W = array([148, 114, 142, 129, 103, 125, 124, 124, 118, 132])
W[0] => 148
W[2] => 142
W[9] => 132

a =
[[118 101 148 116 126 134 122]
 [126 135 124 127 138 133 143]
 [122 155 109 132 137 135 147]
 [123 135 125 130 133 135 130]
 [124 134 128 131 129 131 129]
 [125 124 133 125 130 127 133]
 [126 146 122 143 120 127 113]
 [138 139 120 130 122 118 125]
 [129 116 129 121 125 121 128]
 [128 128 128 128 128 128 128]
 [131 121 129 125 133 128 133]
 [131 119 131 125 132 126 134]
 [127 130 128 129 129 129 128]
 [132 144 121 149 112 119 104]
 [140 104 139 114 139 134 137]]
a[0, 0] => 118
a[-1, 6] => 137
a[4] => [124, 134, 128, 131, 129, 131, 129]
a[:, 1] => [101, 135, 155, 135, 134, 124, 146, 139, 116, 128, 121, 119, 130, 144, 104]
a[11, -1] => 134
a[-3] => [127, 130, 128, 129, 129, 129, 128]
a[-10, 1] => 124
a[-6, -3] => 128
a[-3, -3] => 129
a[-10, -4] => 125
a[2, 3] => 132
a[14, 4] => 139
a[:, 6] => [122, 143, 147, 130, 129, 133, 113, 125, 128, 128, 133, 134, 128, 104, 137]
a[4, 4] => 129
a[:, 2] => [148, 124, 109, 125, 128, 133, 122, 120, 129, 128, 129, 131, 128, 121, 139]
a[5, -7] => 125
a[3, -3] => 133
a[-14, 0] => 126
a[0, -6] => 101
a[-5, -3] => 133
a[:, 5] => [134, 133, 135, 135, 131, 127, 127, 118, 121, 128, 128, 126, 129, 119, 134]
a[-15] => [118, 101, 148, 116, 126, 134, 122]
a[9, -7] => 128
a[7, 2] => 120
a[-13, 2] => 109
a[9, -1] => 128
a[-11, 2] => 128
a[-9] => [126, 146, 122, 143, 120, 127, 113]
a[-6, 1] => 128
a[-7] => [129, 116, 129, 121, 125, 121, 128]
a[:, -4] => [116, 127, 132, 130, 131, 125, 143, 130, 121, 128, 125, 125, 129, 149, 114]
a[:, -7] => [118, 126, 122, 123, 124, 125, 126, 138, 129, 128, 131, 131, 127, 132, 140]
a[1, 6] => 143

M =
[[129 123 128 123 129 128 129 130 125 130 128 130 130 128 131 130]
 [130 112 130 128 127 127 130 124 128 132 128 130 130 128 123 128]
 [130 138 130 134 127 127 130 124 129 129 128 130 130 128 123 116]
 [129 133 124 111 131 131 129 143 119 130 128 129 129 129 147 133]
 [128 141 127 120 131 130 128 138 123 126 128 128 128 129 140 135]
 [130 128 133 143 125 125 130 115 134 128 128 130 130 127 112 121]
 [130 126 129 131 126 127 130 125 129 130 128 130 130 128 125 125]
 [131 122 129 128 126 127 130 125 127 133 128 131 131 128 126 117]
 [129 105 128 118 128 128 129 131 125 132 128 130 130 128 132 138]
 [128 124 129 130 127 128 129 127 129 128 128 129 129 128 127 138]
 [129 135 129 128 129 129 129 130 127 127 128 129 129 128 130 130]
 [129 136 126 116 131 130 129 139 121 129 128 129 129 129 142 129]
 [131 128 128 125 128 128 130 128 126 132 128 130 131 128 130 117]]
M[0][0] => 129
M[2][-15] => 138
M[-6][-1] => 117
M[2][12] => 130
M[-9][-11] => 130
M[7][-13] => 128
M[-3][9] => 127
M[2][-9] => 124
M[1] => [130, 112, 130, 128, 127, 127, 130, 124, 128, 132, 128, 130, 130, 128, 123, 128]
M[:, -12] => [129, 127, 127, 131, 131, 125, 126, 126, 128, 127, 129, 131, 128]
M[9][12] => 129
M[-5][-8] => 125
M[-10][-3] => 129
M[-7][13] => 128
M[:, -9] => [130, 124, 124, 143, 138, 115, 125, 125, 131, 127, 130, 139, 128]
M[-8][-16] => 130
M[10][-16] => 129
M[4] => [128, 141, 127, 120, 131, 130, 128, 138, 123, 126, 128, 128, 128, 129, 140, 135]
M[:, -7] => [130, 132, 129, 130, 126, 128, 130, 133, 132, 128, 127, 129, 132]
M[-6] => [131, 122, 129, 128, 126, 127, 130, 125, 127, 133, 128, 131, 131, 128, 126, 117]
M[10][-1] => 130
M[11][-9] => 139
M[:, 2] => [128, 130, 130, 124, 127, 133, 129, 129, 128, 129, 129, 126, 128]
M[9][6] => 129
M[12][9] => 132
M[2][2] => 130
M[-3][3] => 128
M[9] => [128, 124, 129, 130, 127, 128, 129, 127, 129, 128, 128, 129, 129, 128, 127, 138]
M[:, 1] => [123, 112, 138, 133, 141, 128, 126, 122, 105, 124, 135, 136, 128]
M[5] => [130, 128, 133, 143, 125, 125, 130, 115, 134, 128, 128, 130, 130, 127, 112, 121]
M[:, -4] => [130, 130, 130, 129, 128, 130, 130, 131, 130, 129, 129, 129, 131]
M[0][-11] => 128
M[-10][-4] => 129
M[:, -2] => [131, 123, 123, 147, 140, 112, 125, 126, 132, 127, 130, 142, 130]
M[-5] => [129, 105, 128, 118, 128, 128, 129, 131, 125, 132, 128, 130, 130, 128, 132, 138]
M[7][-2] => 126
M[-11][-7] => 129
M[-1][-13] => 125
